The rows of R fall into 4 groups, and each row is roughly a mix of its group's hidden directions.
R:
[[-13  -8  29  -5  -1 -12  14  -8   9  18]
 [ 16  -2  26 -15  -9  -3 -19  -1  17  -1]
 [  5 -17 -27   7  21   3 -11 -11   3  12]
 [-19  12 -15 -24   4   0 -22  -9  -4   8]
 [-11  -9 -17  -6  -6 -12  -7   8 -33   2]
 [ 18 -16   4  -9   6  13 -28  -7 -13   3]
 [  1   6  13   6 -13 -35  -9   0  10 -10]
 [  6  11  35   3 -16  -8   6   4  -2 -13]
 [ 10 -14  -6  20  18  18 -10   0   4  22]
 [ -8  -3 -34  -5  13   3  -9  -9  15  10]
 [  0  26 -15 -18   6   3  16 -15   7  12]
 [-20  -4 -20 -10  -4   8  19   8 -22   7]
 [  9 -12 -12  -8  -1   5   6  21 -28 -13]
 [ 14  -6  10  22 -15  -3  29  -7   1   2]
 [  6  -3   5 -10   9  10 -27   0 -29   5]
 [  7 -11  14  14  -6  10  19 -16 -24   2]
 [ -3  -3  12  11   7  -7 -15 -15  32   6]
 [  1   9 -10 -17  -3 -11 -10  26  14 -18]
 [ 17  10  19  10 -13  12  -1 -26  -6  -7]
 [-19   7  13   6  -9 -12 -32   5  -4   2]
 [ -5   1  -9   7  19   8  27 -20  16  -3]
 [ 11  29   3  -4  10   1   6 -27 -10  -4]
 [  7   4  -9  29  -9   7  16  16   7  16]
 [ -1   1  -5  11   4 -14   9  16 -34   8]
 [ -3  20  -5   9   0  17   6  11  22 -23]
 [ -2   2 -17 -30  -9  16   9   3  -4  16]
 [ -1   0   1  -5  -4  29  14 -28   6   2]
 [ 11  15  20  -2  29  -5   7   0  -8 -15]
 [-22   2 -10  27   6 -20  -2  13  -5  -2]
 [ -6  16  -9   4  -9  -6   5  34  15   2]
 [ 10   1 -18 -16   5  23 -24   1 -11  -6]
 [  2  -3 -23 -10   3  23 -17   3  15  14]
 [  9 -18 -24 -15  -5   6 -12 -12  13  14]
 [ -7 -13 -23  -2  15  10 -17   2 -22  10]
 [-15   7   4  -7  23   0  14  -2 -21 -21]
 [  3   0 -16 -10  -6  -4 -26   0  28   6]
 [  3  -9  12  18   7  17   0 -20 -15  21]
 [-11  -3 -14  -5  -8 -15  25 -23  -2 -10]
 [ -3   8   1   0 -30 -16   6  26  -4   0]
 [ -3  -2 -16 -17  11   8 -27  -7  -4  20]
 [ 16  -5  -2  30  -5  -1  -2 -14  21  10]
 [  5  12   3 -17  -2  20 -26  16 -11  -5]
 [-24 -16  -1   7 -17  -6   6  23  -4  12]
 [-22 -21   0  -2 -16 -19  -3  -6  -9  16]
 [ -9  14  -7  15   4   8  16  16  24 -15]
 [-16   8  -2 -23  27   3 -12   5  -8 -10]
 [ 22  -2  -5   7  -1  35  -7  -8  -3  -4]
 [ 16  -2 -25  -8  -6   5  -5  -1 -25  16]
 [  9  -4  15   0  13   3 -30  -9 -19  11]
 [  3   3 -29 -11   8  16 -21 -11   9  -1]
 [ 17  -3 -19 -16   4   6 -22   1  -8 -20]
 [  2   0   3   1 -34  11 -19 -14  -6   6]
 [ -5 -24 -12  28   7  -3 -15   7  -4   6]
 [  6 -18  10  15 -19  10 -24  15   0   3]
 [-14   1 -25 -13   9 -17  -6  17  15   2]
 [  5  -6  -9 -18 -34   9   5  10   5   4]
 [ 17   1  -3 -31  -3  21  -3  -9  -5   9]
 [-13  -3  -5 -18  15 -14  23   7 -13  15]
 [-17   1  13   2  20 -17  25  13  -2   2]
 [  8 -12  -5 -29   7   8   7  -8  11  22]
 [ 16  -6  -8  17   5 -11  13  -8   6  30]
 [  4 -21   1  12  22  11  -3  -7 -21 -15]
 [ -9 -15 -13   3 -29   2  -6   8 -11  20]
 [ -6 -18 -11  17 -26   4  -8   8  10  15]
 [ -6  28  18 -10   7 -22   1  -1   2 -12]
 [  7 -12   0  -7  -5  23 -21 -20   8  16]
 [  6 -15  -7 -11 -22  27   8  -6 -10   8]
 [  8  24  13 -22   6   7   6 -20  -8  -5]
 [ -9   9  -1   9  20 -22 -11  10 -17  18]
 [-10   7  -1  -3  21  14   5 -20 -25 -11]
 [-10   7  16  -3 -16 -25 -15   5 -12 -16]
 [ -1  14  22 -10  -6  17 -19  11 -18   4]
 [ 12   1  -5  14 -23  -6  18  13  21   6]
 [ -6  17 -10  17 -19  10  12 -11 -23   2]
 [  7  14   8   9 -13  17 -17  -9  16 -22]
 [-11  24  10   3   1 -30   2   9   9  -7]
 [-11  12  -5 -31  24  -1  -1  -6   6   3]
 [ -6   6   7   8  33 -13  12  -2 -17   6]
 [  9  -4 -23  -9  -8  13  -2   7  27  15]
 [ 11   3   2   1   3  34 -21   6 -10   9]
 [ -5  20  22  -6   3   0  19 -12  -5 -22]
 [ -3  10  25  -4 -17   0  11  24 -10  -9]
 [  9  -2   3   8  17 -16  16   6 -25  18]
 [ 19 -24  17  -8  10   9   9   3   2 -19]
 [ 19  16   6  -2  12  21   3  -2  24 -10]
 [ -1  14  19   7  -1   1  -2  18 -29 -12]
 [  3   3 -17  20  -7  10  -6 -23  10  21]
 [-10   0 -10 -36  -5   2  -7  13 -13   7]
 [  6  -3 -22  -8   1  17 -13   1  27  12]
 [  0  10  -3  17 -25  -9   0  25  15   0]
 [  4  -5 -29   8   7  16   5   4  25   4]
 [-12   3  -4 -17 -26   4 -14  17  -4  16]
 [  0  -7 -19 -21 -10  25   4   9  -4  17]
 [-27  14  19  -6 -13  -9  15  -4  -5   9]
 [  2 -15  20  19 -14  -6 -20  11  -8 -10]
 [ -3  22  22  22  -4   2  11  12 -10 -10]
 [ -1  -1 -10  -6 -14  28  19  18  -8   7]
 [  6   1  14  28 -12  -1  26   2  -5  -8]
 [-15 -12  -4 -10 -10 -11   7  10 -26  20]
 [-12 -19  22 -16   5  -5   4  19  -4  15]
 [  8  -2 -16   6   4  -3  -1 -29  26  -5]
 [ -7  -2 -12   9  25   5  20 -18  15  -1]
 [  1   0  26  -7  -1  18   1 -17 -14 -19]
 [  7  11  24   8 -14   8   5 -28   7  -6]
 [  2  11  30  -3 -17   0   7  17 -11 -12]
 [  8   6 -13  -4  10   5  37  -7  10  -3]
 [ -3   8  -2  -9  12 -37  -7   7   7   9]
 [ -6  28  10   7  -8   8  21  14 -14  -1]
 [ -7  13   4   0  11 -35 -13  10  10  -3]
 [ 20 -14  -1   3  10  15 -14  11 -25   0]
 [ -6  -8 -11 -24   4  25 -17  -8 -11   4]
 [ 17 -13  12  15 -20  -4  15 -22   2  -3]
 [-13  -5   6  21   8   4  12  10   8  30]
 [ -4   6   8 -28   9  -6   2  18 -19 -14]
 [ 15   8  18  24  -9  12   2  19  -9   9]
 [-13  26   3 -13  -8 -18  -7  15 -16  -1]
 [ 12  -8  -5  20  14  23  16 -13   6  10]
 [ 16   4  16 -20  25   9   5  -4  15   0]
 [ -6  13   3  -1   3  14 -10  15  12 -32]
 [ -5 -20 -17  10   6  -3 -23   8   9  19]
 [-21   8  17   7   2  -9   4  19  10  23]
 [-18 -26  10   5  11  13   9  -2  18 -10]
 [  1 -13  19  -3 -13   5  11  19 -14 -22]
 [-20  -3   3   5  -9   2  31  -7 -16  13]
 [ -6   7   7  -6 -18 -27 -20   6  10 -12]
 [ -2  14  38   1 -13  12   0   2  -3  -1]
 [ 17  -1  25  -4  -4  17  -8 -23  -4 -10]
 [ -4  -5  22  -2  -5  -9   6 -13 -31 -12]
 [  9  -1 -15   9  -3  24   9  24  17  -2]
 [-12   8  -2  -4 -14  22 -14  18   4 -21]
 [ 22   9 -13 -13  -8  14  -6  -8 -22  13]
 [  7 -19 -15 -16  14   1 -18 -10  19  -8]
 [  9  18  13   8  15  12  24  11  15   2]
 [  2  13  14 -26  12  -4  15 -20  -7   9]
 [ -3  17  13   8  19  -6  -5 -19 -18 -17]
 [ 12   6 -13 -13   4  13 -18  13 -22 -16]
 [  6   2  -1  -1  10  13  -8   0  34 -21]
 [ 11 -12  -3  15   8 -13   6  30  15  -3]]

Which two rows in each list fit none of the groups? Every other row fits one group, some only roughly. Give them in the order they come.
- j387: [ 12   6  19 -24  10  -3 -10 -23 -11   0]
- j437: [  4  -2  19  17 -21 -13  15  -8  -3 -18]
- j72: [ 15   6 -13 -22  22   1   8   4 -20  -2]
- j483: [ 15  -3 -37   8  13   4  -2   7   6   3]
- j217: [ -3  -4   3 -12 -15 -18 -17  31   0   3]
- j871: [ -2  -9  -8  -5  13 -37 -11  -8   6  -5]
- j951: [  6   7  -5  34  -2 -14  -8   4  13  16]
- j966: [  5  17 -24 -11  11   0  -4 -19  20   8]
- j312: [ -3  -1   4  11  14   7  23 -19 -24   6]
- j487: [-15 -11 -16  11 -20 -15  -8 -23   1   1]
- j337: [ -7   3   8   1  10   1 -28 -20   2 -23]
- j446: [ -1   1 -10   7  10   9  -9 -30  23  12]
- j812: [-16   1 -11 -16 -20   2 -20 -11   2 -19]
- j54: [  1  23 -10 -15 -11  -3  30   1  -3   2]
	j966; j312
- j948: [ 16   6 -15   0  -8  31  -5   0  13 -13]
- j289: [ -7  20  15  -4  -7 -12  -5 -27  17  -3]
- j199: [-19   2  -8  -6   6 -26 -24  -3  -9  -9]
- j233: [  8   3  13  30   8   2   6  24   3 -10]
- j206: [  6 -21 -23  -1  12  -9  -2  10 -17  17]
- j703: [ -9  10   1  -3  36   6  14   4   2 -14]
- j408: [-18   3  -8 -20   0 -26   3  17 -12  -5]
- j143: [ -6   3  12  14   2 -15   8 -27  21   8]
- j898: [ 9 -4 10 15 -4 -4 24 27 12 -6]
- j557: [-11   0  18  10  19 -19  -1  10   0 -23]
- j292: [  3 -13  12  -6  -7  16  21 -12 -26  -4]
- j249: [ 13  22  13  -6  -7 -11  -5 -27   1 -12]
- j953: [ 18  -8  -2 -10   1 -19  -4  16 -19 -22]
- j58: [  0  16  -6  20  22 -15  14   4  -7 -14]
- j259: [ 18  11   3  -3  13   9   0 -35  -1   3]
	j199; j249
- j417: [-11  -7  -7 -32   5   7  -4  -9  22   0]
- j789: [ -7 -15  23  10   0 -15   9 -23  -9 -11]
- j497: [-15   0  -5 -25  -4 -16   0  -9 -26  -4]
- j936: [-16 -10   7  17   7 -29  -9  -1   2 -16]
- j915: [-18  15  -5  -2  -7  -4  -1  33 -14   3]
- j567: [ -8   7 -23  -2   8   6  29  17   6   7]
- j407: [ -7  11   1   4   8   5 -14  30  22  11]
- j584: [-18  21   4  -8 -27  12  -2  -6  -2 -14]
- j47: [ -1  -1  -8  -8  -1   1  33 -25   5   4]
- j182: [ 10  -1 -24  23  12   3  -3  17  -8 -15]
- j738: [ 4 28 -9  6 -7 15 15 -6 21 -6]
	j789; j47
- j678: [-11   1   5   6 -30 -28  -1   2   6   3]
- j517: [-13  -9   6   2   6 -10   4 -20 -30  15]
- j288: [-16   6 -27   0  -4  -2   2  13 -18 -20]
- j836: [  0  -3 -24  -4  13  15   0  13   6  28]
- j164: [  6 -14  10 -13 -16  10  11 -21  -9 -21]
- j851: [ -3  13 -17   6  -4  -4  18 -27  18   1]
- j984: [ -2 -11 -30  -9  10 -14   8  20   1  -8]
- j101: [ 18 -12 -11  -5 -20  15   8 -12  21   6]
- j852: [-10   7   7   2  -2 -14   7 -35  14   7]
- j655: [-13  10 -11   0   6  25  25   4  12  -9]
- j644: [  0  10 -20 -14  -9  31  -6   0  -6 -10]
- j793: [-21 -25  -9  11  14  14 -14  -6  -4   0]
- j526: [ -4  -8  26 -17  10   3  15  -8  15 -17]
- j33: [ 28  -1  -8 -14   9  13  16 -14  11   6]
- j893: [ -5   5 -32 -17   8  -5  19   1  -7   9]
	j678; j655
- j690: [ -7 -25   1   5   9   2 -23  -2  23   9]
- j803: [ 16 -15   3 -12   3  29 -11 -11   2 -14]
- j290: [-13   3   6 -17   3  21   3  29   0 -11]
- j56: [ -9 -12 -15 -29   6   5   9  10   6  19]
- j99: [-11   3   7   9   6  29   2   5 -24 -12]
- j699: [13  5 -9 18 -1 -5 -8 29  5 19]
- j707: [-22   0   5   7  26  -8 -22  -9  -7  -5]
- j301: [ 8  2 -2 16 33  4 13 -8 16  4]
- j881: [ 11 -10   1   5  17  18  17 -25  -3 -13]
- j904: [-28   3   0 -17   6   2   3  19   6 -21]
	j803; j699
- j87: [ 5 21  7  8 -7 26 11 20  8 -6]
- j786: [ -3  18   2  -1  -9 -30 -19 -12 -10  -6]
- j434: [ -6 -14   7  14 -12 -24 -11 -14 -19   5]
- j277: [-31   5  -2   5 -20   0  11  19  -4  -4]
- j203: [ 13 -26 -21  19  -3  -1  -9   9   1  10]
- j4: [ -2   9   9  29   5   2  -5  -2  17 -24]
- j647: [  1   3  -8   4 -20  13  28 -11   9 -17]
- j105: [-19 -20  10  -2  -6  -1 -10  25 -15 -10]
- j628: [ -7   2  -5 -22  18  -1   7 -21 -15 -17]
- j534: [-25   3  11  -9   2 -21   1   3 -21  14]
	j786; j628
- j535: [  5   5  -3  -8 -21  27  12   0 -14 -17]
- j922: [  9  -3   7   6  23   5  32 -11  -5  -5]
- j258: [  6 -19 -23   9  -4   0  29  -7  -3  -7]
- j611: [ -3   8   8   7  29  17   2 -11  22   1]
- j750: [-20 -10  -7  -5  -5 -16  25  -5 -19   4]
- j616: [ -2  -5  -3  -4 -23  -5 -15  12  25  18]
- j744: [-10  27  14 -16 -14  10 -13 -11   3  -8]
- j696: [  8   7  31 -17  -5  11   2 -17   9   7]
- j41: [-12   3 -29  -2   4   1 -14  -5   7  26]
- j629: [ 11   9  29   7 -10  -4   0  22  11 -10]
- j583: [ 11 -28   4  16 -15   5  16  -6 -14  -5]
	j611; j583
- j564: [-18   9  -9 -21  10  16  -4  22 -12  -2]
- j698: [ -6  15  -7 -15  22 -22  10  14  11   3]
- j13: [ 13 -16  -6  -1 -10  10  25  -7 -12  21]
- j123: [-18  -6  20  17  13  -8  -9  14 -19  -6]
- j865: [ -9  -9   4  33  -8 -18 -12  -9  -1  -7]
- j861: [  3 -15 -13  -1  -5   7  22   0 -29 -10]
- j491: [  5   1 -11   2  -5  35   4  22  -4  -2]
- j934: [ 15 -17   8  29  -8  -5  -4  -2   7  18]
- j122: [  9 -11   9   8  -1  10 -22  -1 -24  22]
- j104: [-12   2  14 -12  -7  -3  28   5  -6  24]
- j685: [ -3 -18 -19  10   2  -7  30 -13  -7   1]
- j95: [-11  -3  19  -7  12   6  15   0 -16 -27]
- j824: [-13  -3 -21 -10   6   0  16  20 -23   2]
- j580: [ 11 -15  18  11   4 -23   8 -13 -18  -6]
	j123; j122
- j420: [  6 -13 -18   1 -12 -18   8  -8  15  25]
- j921: [ -3   7   2   9 -19  22  12  21  16   9]
- j317: [  5 -11  -3 -23 -25  -5 -21 -11   1  -3]
- j788: [ -3  -8   4  26 -21   2 -24  -7   4  -9]
- j665: [-28 -13  -2 -17  -9 -12  19   1  -8  -6]
- j831: [  6   9 -26  -4 -17  11  -7  -4 -25  -2]
- j466: [ 14  -2  23   2   6 -10 -18 -24 -12  -3]
- j60: [  2 -11  -6   1   7   7  -1  36 -18   7]
- j832: [-16  -2  20 -11  11   4  17   7 -11 -24]
- j666: [ 14   9  17  29   9  10   4  14   3 -11]
- j439: [  1  15  13   4  -7  32 -17  -6   7   8]
- j549: [ -8  12   5 -10  31 -21  -7   3   8  -6]
	j420; j665
